Each row is where one point has got to under a steady rotation. How many ticks took it there?
The counts run from 0 to 482.
[87,108,108,107,110,74,108,135,116,122,109,98,96,94,104,114,80,90,85,111,104,82,103,123,115,107,108,83,100,88,77,125,99,77,88,98,115,92,98,74,120,95,100,71,78,112,113,92,126,98,86,92,84,94]
256
[97,93,109,105,109,93,124,144,128,111,98,121,110,99,95,100,95,85,100,93,110,79,107,130,98,112,107,105,111,97,100,114,102,71,107,92,104,91,127,78,99,103,96,84,66,125,108,99,119,80,96,114,96,100]
225
[89,112,126,118,113,86,109,128,127,140,92,100,72,112,99,111,90,73,96,98,111,91,96,109,110,92,103,78,99,89,95,135,102,85,91,72,116,91,99,75,94,93,90,84,94,121,97,104,107,114,101,95,104,101]
396
[80,96,110,95,91,81,133,121,142,98,114,124,111,94,84,111,91,86,112,90,109,87,102,130,109,89,111,84,78,113,85,116,113,98,108,82,120,105,101,87,96,91,111,89,85,105,109,125,110,100,102,86,99,77]
448
[112,107,96,88,101,66,101,130,134,100,91,100,94,110,83,110,99,82,88,93,109,86,113,112,126,108,111,90,96,83,81,119,88,86,90,94,129,90,93,85,120,87,117,68,98,110,123,92,117,103,111,93,86,85]
277
[105,102,84,100,101,79,132,122,117,116,100,109,67,107,88,103,101,88,124,93,88,92,133,104,114,105,104,102,100,91,81,114,101,83,103,72,112,105,117,91,90,98,91,85,85,128,115,118,91,88,82,76,97,79]
330
[95,99,95,101,114,95,116,126,141,109,92,116,72,110,94,102,95,84,115,91,106,88,116,118,93,97,100,120,97,97,89,125,95,79,125,71,109,104,127,92,90,113,88,85,92,123,106,124,102,87,91,83,102,112]
355
[108,97,93,95,107,81,119,124,136,91,90,124,90,98,88,98,108,90,107,79,80,101,130,135,101,95,116,92,103,112,79,117,110,93,114,82,121,122,104,103,97,105,110,82,96,123,111,128,113,90,88,96,93,96]
156
[83,105,112,111,115,65,116,124,129,120,105,102,94,96,103,112,75,92,89,99,103,92,92,110,123,100,107,82,92,95,73,123,113,80,86,90,108,94,95,83,123,90,104,71,86,102,98,98,130,104,98,86,92,94]
415
[96,94,109,96,97,75,122,124,132,101,87,99,113,87,88,99,102,73,91,83,115,73,111,124,119,110,121,86,99,96,80,111,99,73,92,111,123,97,91,85,115,87,117,79,87,107,118,110,112,90,95,104,85,86]
115
[110,103,90,103,98,71,113,125,124,114,94,110,83,114,94,106,118,105,108,95,105,98,126,118,116,104,117,97,78,97,76,126,95,92,113,77,127,96,96,84,96,100,114,92,105,124,125,118,98,109,89,73,97,93]
150
[109,100,94,84,99,82,116,126,140,95,76,115,96,100,84,82,108,97,113,74,104,95,119,129,101,99,126,94,114,107,79,110,107,103,107,80,130,112,88,100,95,100,116,81,90,121,107,129,113,102,95,97,96,85]
316
[110,106,87,88,103,64,97,129,122,111,97,95,99,109,87,115,85,94,101,93,102,82,115,115,133,113,114,87,89,94,79,127,98,89,88,91,117,91,94,83,116,95,118,70,90,104,126,92,127,97,105,84,88,88]
279
[88,102,117,114,109,94,123,149,141,117,92,115,92,111,99,95,112,91,104,98,117,90,98,112,99,94,105,109,101,90,89,110,109,76,102,73,114,87,117,84,93,99,90,88,82,138,104,115,99,104,106,97,98,97]
221
[113,100,93,84,108,73,115,135,145,99,91,121,91,114,96,88,85,101,102,83,112,96,98,114,100,119,102,114,115,92,89,114,102,96,109,80,110,88,116,83,115,98,104,68,82,114,96,92,136,90,106,105,99,103]
48
[101,92,92,91,94,71,135,120,119,109,90,124,108,99,94,97,106,107,118,83,102,93,132,123,122,108,116,90,96,112,78,115,111,84,104,77,110,90,95,90,94,101,119,94,83,113,119,123,104,97,84,77,97,79]
312
[77,102,115,113,107,87,135,123,137,135,99,104,86,112,107,100,84,89,116,84,110,81,92,101,111,97,103,104,90,103,82,119,119,73,101,76,102,84,114,77,101,99,95,92,82,118,95,114,109,93,97,78,111,103]
217
[97,102,111,96,119,100,135,125,128,105,88,125,96,98,114,103,80,94,111,84,97,94,126,126,96,107,99,105,106,95,94,112,115,67,107,69,104,84,123,73,86,111,100,90,91,113,103,116,114,89,84,88,108,107]
359
[105,104,111,101,131,89,101,130,139,108,72,108,90,100,95,99,89,84,83,87,108,84,107,122,106,102,113,104,123,89,87,127,101,70,96,86,111,96,111,94,110,106,101,67,91,117,101,94,128,90,101,109,92,109]
388
[90,117,114,99,114,80,100,140,130,110,100,101,94,100,108,112,82,88,82,108,107,90,101,121,103,99,108,85,100,81,78,118,98,80,86,88,126,89,93,70,118,89,105,70,88,113,110,99,126,104,102,99,88,99]
254
[106,104,94,89,100,79,128,115,135,100,95,106,90,84,91,89,69,90,115,73,105,88,107,133,99,119,117,92,103,108,82,110,108,113,111,97,124,114,102,82,100,99,109,74,92,106,99,116,128,93,77,93,99,90]
320
[88,101,111,108,106,83,116,144,138,113,92,116,88,120,113,96,115,88,99,92,103,102,108,113,93,99,100,103,94,92,86,112,105,67,109,71,110,81,108,75,101,98,102,89,92,131,102,120,104,100,106,93,101,119]
380
[95,101,116,98,119,95,140,120,125,107,87,125,96,93,112,100,81,88,107,84,94,94,126,122,95,107,103,99,109,95,89,108,115,63,102,75,102,89,121,74,90,103,99,90,87,118,99,115,112,80,84,93,106,103]
360
[113,118,98,91,105,84,126,117,133,110,94,99,59,102,94,102,77,97,110,90,109,91,115,109,105,114,105,101,97,77,75,113,96,106,107,83,134,97,110,76,96,95,96,75,110,116,107,107,108,106,76,70,101,87]
325
[81,80,101,116,96,70,129,134,130,127,100,110,99,112,96,103,106,71,101,89,111,82,95,105,127,101,96,93,103,110,96,128,100,69,100,95,102,77,109,90,101,101,99,84,72,112,106,106,107,103,98,87,92,104]
241
[85,82,108,110,95,81,123,129,144,114,94,113,100,116,86,103,119,66,97,84,112,76,97,111,120,92,101,99,103,109,97,127,95,65,107,91,108,88,112,98,102,100,103,85,80,116,110,109,100,97,111,94,96,104]
243
[97,96,114,90,89,97,132,122,136,112,98,124,98,107,81,95,91,70,102,80,108,79,100,127,101,106,103,95,127,103,109,117,99,82,107,93,111,90,120,80,99,100,101,81,69,117,102,101,119,80,100,111,110,98]
67
[101,100,112,94,96,87,145,127,118,119,96,131,95,104,103,94,95,92,111,88,100,102,122,119,93,115,100,95,106,92,98,106,109,75,105,68,101,84,116,63,90,93,100,93,75,125,100,112,109,82,91,101,111,93]
201
[119,111,89,83,99,72,106,122,132,92,94,98,71,106,77,106,83,69,108,84,89,94,117,114,116,106,107,83,104,91,87,117,96,111,97,84,130,115,99,89,102,90,105,66,101,112,112,106,114,99,103,96,93,82]
300
[98,104,109,93,89,65,129,117,131,97,114,122,89,99,86,112,92,72,79,97,88,105,114,120,107,101,98,72,108,85,82,112,97,85,98,96,124,100,99,79,121,82,106,70,90,107,104,97,124,92,95,101,94,88]
433
[113,103,97,77,92,82,123,134,137,91,77,111,99,104,82,83,108,87,118,76,111,88,120,117,107,107,118,102,108,92,88,98,99,95,99,79,126,98,93,87,93,88,115,80,86,120,115,121,103,101,106,99,95,72]
475
[99,110,86,77,95,75,109,113,135,103,95,99,79,94,87,93,73,83,117,90,111,84,112,123,90,109,114,103,97,91,78,112,85,98,114,87,122,122,97,82,110,90,101,71,84,109,109,119,118,80,87,91,96,88]
481
[100,90,93,89,92,75,133,117,122,107,91,125,109,98,88,91,109,102,117,78,99,91,129,124,118,105,121,92,100,112,76,111,112,84,104,80,114,103,95,98,96,100,119,92,81,117,117,125,107,91,87,85,95,76]
313
[83,106,100,97,105,79,104,128,132,110,103,114,95,104,98,120,91,97,108,101,103,93,111,131,115,83,110,79,89,114,81,136,105,98,102,71,125,100,88,89,94,105,113,83,94,105,113,124,116,122,91,72,95,92]
286
[88,100,115,119,111,76,108,129,136,126,97,104,87,108,79,115,109,92,88,106,118,81,99,109,127,88,112,91,97,93,76,136,101,83,95,88,119,101,99,100,109,95,98,75,93,118,111,98,106,114,98,86,90,85]
419
[104,95,101,84,84,81,141,121,134,96,86,116,103,99,82,90,110,82,118,77,109,86,125,112,115,103,115,97,101,96,86,98,104,81,100,83,121,97,100,90,93,88,113,85,86,117,117,123,93,91,96,91,97,69]
473
[103,93,95,105,108,71,116,119,148,113,88,119,77,113,87,99,104,92,113,78,114,104,105,117,106,103,107,101,82,112,89,134,105,109,126,66,114,104,106,92,86,105,103,86,103,116,97,121,110,114,98,88,106,105]
15
[92,92,104,111,115,77,125,150,131,106,95,119,110,101,116,97,104,93,95,90,98,95,109,122,101,112,103,104,103,99,84,108,111,64,103,88,102,81,117,77,107,102,102,83,76,124,104,108,121,91,97,103,90,115]
383
[100,107,109,93,91,65,123,117,132,97,107,121,83,102,85,111,96,73,79,101,93,105,115,114,111,97,99,76,112,79,79,114,92,84,98,94,128,99,95,84,124,82,107,67,94,107,108,94,120,100,97,97,91,86]
434
